Look-ups in named tables: a row name and a column name give one cell, copied from the table.

Fad.tsv
	Dif	Ruk	Vab	Puf	Vuviba	Puse	Silum	Kalesol	Gobede	Fom
Rig	1165	4574	5306	9152	5553	8388	1591	2783	4339	8133
Ves	6495	5780	5847	5042	6643	5801	7266	5668	4726	4734
Mizud	8845	8778	4898	4365	2554	3661	7038	8989	8953	6628
Vesadug	5131	4980	6773	6160	7277	6324	6250	4817	4469	5309

What is the Kalesol of Vesadug in Fad?
4817
What is the Puse of Rig in Fad?
8388
What is the Vab of Ves in Fad?
5847
What is the Puf of Rig in Fad?
9152
What is the Ruk of Mizud in Fad?
8778
What is the Vuviba of Mizud in Fad?
2554
What is the Puse of Mizud in Fad?
3661
What is the Gobede of Rig in Fad?
4339
What is the Kalesol of Rig in Fad?
2783
What is the Silum of Mizud in Fad?
7038
What is the Vuviba of Rig in Fad?
5553
What is the Dif of Vesadug in Fad?
5131
What is the Vab of Vesadug in Fad?
6773
What is the Dif of Ves in Fad?
6495

Pim.tsv
	Fudif	Zegarof	Mus	Garuvut	Rotefel	Gosezit	Vunop	Vib	Vego	Mut
Zope	-28.3	12.1	-7.0	35.6	2.5	20.1	-30.0	-21.6	2.8	22.8
Lavukat	-13.2	-89.0	-59.4	53.3	63.8	30.6	-32.6	-44.1	-74.6	-61.4
Novu	-14.3	24.5	70.0	-41.6	-84.5	35.3	36.3	25.2	44.8	33.4
Bam	1.3	66.7	55.7	-44.0	-48.8	-11.5	34.9	38.8	57.9	58.4

What is the Vego of Zope in Pim? 2.8
What is the Vego of Lavukat in Pim? -74.6
What is the Vib of Lavukat in Pim? -44.1
What is the Gosezit of Zope in Pim? 20.1
What is the Vib of Bam in Pim? 38.8
What is the Vunop of Novu in Pim? 36.3
What is the Rotefel of Bam in Pim? -48.8
Row with the largest Garuvut: Lavukat

Pov:
fields: Regi, Nafelok, Moz, Kad, Futedul
Mub: [46728, 63076, 55068, 55076, 54939]
Pip: [45854, 67454, 38158, 56901, 56703]
Sak: [45532, 69151, 51764, 57606, 57396]
Duzada: [48202, 55375, 79953, 51874, 51805]
Zat: [47881, 57132, 51750, 52603, 52528]
Mita: [45756, 68012, 68488, 57132, 56935]
Puv: [46162, 65866, 60052, 56240, 56059]
Pez: [48510, 53893, 53807, 51255, 51214]
Geturam: [45980, 66775, 68670, 56618, 56425]
Lur: [47976, 56530, 43556, 52355, 52273]
Tiv: [48976, 51416, 49006, 50226, 50201]
Gop: [47505, 59111, 47601, 53426, 53335]
Nizirub: [47034, 61482, 21736, 54413, 54291]
Pemavi: [45660, 68456, 51634, 57317, 57110]

What is the Kad of Puv in Pov? 56240
What is the Kad of Pez in Pov? 51255
What is the Kad of Pip in Pov? 56901
What is the Futedul of Geturam in Pov? 56425
What is the Kad of Mub in Pov? 55076
What is the Nafelok of Puv in Pov? 65866
What is the Regi of Gop in Pov? 47505
What is the Moz of Puv in Pov? 60052
What is the Futedul of Tiv in Pov? 50201
What is the Moz of Zat in Pov? 51750
What is the Regi of Geturam in Pov? 45980
What is the Nafelok of Mita in Pov? 68012
What is the Nafelok of Duzada in Pov? 55375
What is the Moz of Lur in Pov? 43556
What is the Nafelok of Zat in Pov? 57132
What is the Regi of Mub in Pov? 46728
What is the Nafelok of Gop in Pov? 59111
What is the Regi of Lur in Pov? 47976

Luzu
         Mosugar   Kol  Bugi   Div   Zir  Gebig  Tugaz
Puvon       2.96  6.77  5.34  4.39  4.19   8.96   2.55
Loma        3.13  2.04  1.69  3.41  7.15   4.62   4.29
Sapab       4.83  5.59  1.55  5.61  2.85   1.52   1.86
Lamonol     3.69  6.82  5.15  4.18  4.26   7.82   2.81
Leta        5.45  6.69  5.29  2.36  6.33   6.82   4.40
Sab         3.73  0.96  3.02  4.66  3.58   0.89   5.16
Kimema      1.93  1.15  1.86  3.72  7.06   5.72   4.29
Sed         1.41  0.30  4.01  4.47  4.65   5.36   5.16
Gek         5.38  2.11  5.44  3.66  3.16   0.70   6.55

Kimema, Zir -> 7.06
Loma, Kol -> 2.04
Puvon, Tugaz -> 2.55
Sab, Div -> 4.66
Sab, Mosugar -> 3.73
Sed, Tugaz -> 5.16
Gek, Kol -> 2.11
Sed, Div -> 4.47
Loma, Bugi -> 1.69
Leta, Zir -> 6.33
Leta, Kol -> 6.69
Leta, Bugi -> 5.29
Sab, Kol -> 0.96
Kimema, Kol -> 1.15
Kimema, Bugi -> 1.86
Sed, Zir -> 4.65
Sed, Bugi -> 4.01
Lamonol, Gebig -> 7.82

Table Denume
,Ladil,Sakimag
Ruboger,80,26
Fimavu,19,23
Pubapem,79,24
Lise,80,26

Ladil of Ruboger: 80
Ladil of Pubapem: 79
Ladil of Lise: 80
Sakimag of Ruboger: 26
Sakimag of Lise: 26
Sakimag of Pubapem: 24
Sakimag of Fimavu: 23
Ladil of Fimavu: 19

Nivazib =
cols = Pagi, Doro, Sivimak, Til, Fidiral, Vefikoz
Bogogut: [191, 253, 203, 149, 42, 3]
Mupa: [215, 56, 223, 72, 170, 173]
Tidu: [205, 198, 206, 44, 61, 115]
Bot: [146, 91, 127, 129, 128, 150]
Zinoziv: [234, 86, 182, 83, 114, 144]
Milipun: [110, 164, 123, 236, 181, 139]
Vin: [89, 190, 125, 151, 187, 165]
Fuvoge: [115, 77, 86, 143, 135, 180]
Nukozo: [57, 199, 88, 164, 149, 186]
Fodeb: [162, 88, 151, 192, 210, 181]
Tir: [108, 145, 95, 169, 167, 141]
Fir: [60, 93, 147, 226, 200, 137]
Bomebod: [135, 137, 185, 145, 128, 102]

Til of Tidu: 44
Pagi of Milipun: 110
Doro of Nukozo: 199
Pagi of Vin: 89
Fidiral of Zinoziv: 114
Fidiral of Fodeb: 210
Vefikoz of Fuvoge: 180
Pagi of Bot: 146
Vefikoz of Fir: 137
Fidiral of Mupa: 170

